Where one turn sends some rows of the set: a few examples, then the rows asked
defi: -12 -198 244 -93 260 -462 181 214 15 49 -126 -117 -74 65 -19 56 274 -87 -97 -34 239 72 6 100 37 75
safos: -90 -98 157 -182 74 -113 155 -112 89 -56 139 24 -287 425 10 405 -57 -64 -97 263 140 -90 263 -31 138 62
Baga: -130 -52 -54 -33 -97 -168 93 97 159 -166 -34 -47 -87 102 -1 198 59 31 -60 30 276 143 97 -84 111 153
sife: 55 -86 -117 -86 105 -436 107 61 -85 -28 -93 183 27 113 9 302 112 -32 47 59 251 -67 -139 -66 35 23
mez: -106 -87 169 -195 72 -138 188 -127 95 -60 132 -48 -289 388 -23 352 -3 -77 -109 328 125 -96 266 -28 83 69
misav: -27 -234 30 -226 -28 -327 154 -175 187 -92 120 -10 -115 110 -120 368 -114 15 94 185 224 56 7 -131 160 -102
Mabis: 56 -35 -151 -71 67 -365 94 87 -35 -56 -65 174 27 112 -18 285 105 59 72 75 262 13 -78 -68 37 34
bitig: -110 -244 413 -18 297 -353 161 145 -68 205 2 -5 -69 173 76 172 -33 -33 29 -23 -97 -56 -7 64 271 161
nabo: -86 -80 142 -188 39 -105 139 -113 97 -14 108 24 -298 411 -19 425 -27 -46 -97 233 161 -94 239 -51 99 47
nilu: 68 -100 -129 -103 57 -411 113 87 -48 -9 -83 206 31 81 3 306 124 11 34 115 199 -89 -132 -42 83 -6
gile: -15 -377 391 -24 295 -189 189 -145 19 -27 111 -32 -169 262 -73 129 -81 -49 86 75 230 -7 210 13 204 239
nik: -25 -75 -177 0 -72 -186 87 83 68 -134 -5 22 -12 88 -38 216 72 55 42 56 292 98 -5 -49 27 157
dobu: -9 -236 198 -50 328 -285 66 22 -82 292 -115 31 -96 129 -76 71 50 -24 60 80 -2 170 -137 111 225 41
tup: 76 -81 -171 -71 55 -402 81 84 20 -48 -31 157 57 72 1 293 119 6 38 54 237 -34 -138 6 43 42
zadun: -58 -231 456 -18 267 -382 202 137 -101 137 68 -25 -97 216 72 225 -45 -96 -16 -41 -85 -52 -11 18 256 228
Pekuv: -119 -142 235 -138 22 -124 148 -82 108 -60 137 -32 -278 409 -48 369 22 -79 -124 263 141 -115 275 33 52 59
bog: -98 -249 276 -42 299 -341 89 63 -48 270 -81 65 -125 121 -26 97 7 -20 48 35 -68 159 -169 94 236 69
sirak: -244 -315 368 -110 71 -376 214 -115 84 -34 214 -203 -95 301 -44 296 130 -75 26 233 15 -68 95 145 15 60
zugoz: -5 -325 226 32 190 -89 223 -73 55 25 75 -191 -95 395 -34 221 -148 69 92 86 70 137 128 126 65 268
pev: -20 -304 176 -103 147 -439 83 126 40 124 -113 -32 -48 -129 -12 236 115 -205 31 -94 263 6 39 34 196 47
golor: -59 -215 444 -30 275 -369 183 149 -116 160 70 -12 -79 195 125 180 -3 -108 10 -30 -70 -73 1 41 240 183
ral: -203 -253 328 -147 100 -251 201 -73 149 -76 133 -180 -205 371 -63 305 151 -132 -48 271 58 -77 219 99 23 20
sugum: -72 -15 -106 4 -111 -156 116 86 116 -160 -35 -44 -73 79 -22 182 97 49 10 22 280 119 92 -47 114 115
lifo: 44 -224 169 -13 333 -265 89 26 -56 264 -154 59 -138 130 -117 95 -2 -14 82 127 49 175 -158 118 189 2
pesi: -73 -244 400 -13 283 -394 172 111 -86 226 13 11 -70 173 81 208 -7 -123 -4 -14 -136 19 -75 24 237 140
Rido: -224 -165 -40 -196 -93 -319 93 -188 61 49 -11 -25 -239 41 -61 304 7 116 -59 173 109 57 -63 22 53 -109
zuto: -206 -314 352 -131 24 -353 192 -112 133 -39 155 -167 -131 363 -62 261 122 -74 -9 256 19 -66 162 150 39 60

dobu moves to -> sugum
gile moves to -> pev
Where do these go?
bitig moves to -> tup
Pekuv moves to -> pesi
bog moves to -> nik
Rido moves to -> zugoz
zadun moves to -> sife
Baga moves to -> sirak
golor moves to -> nilu

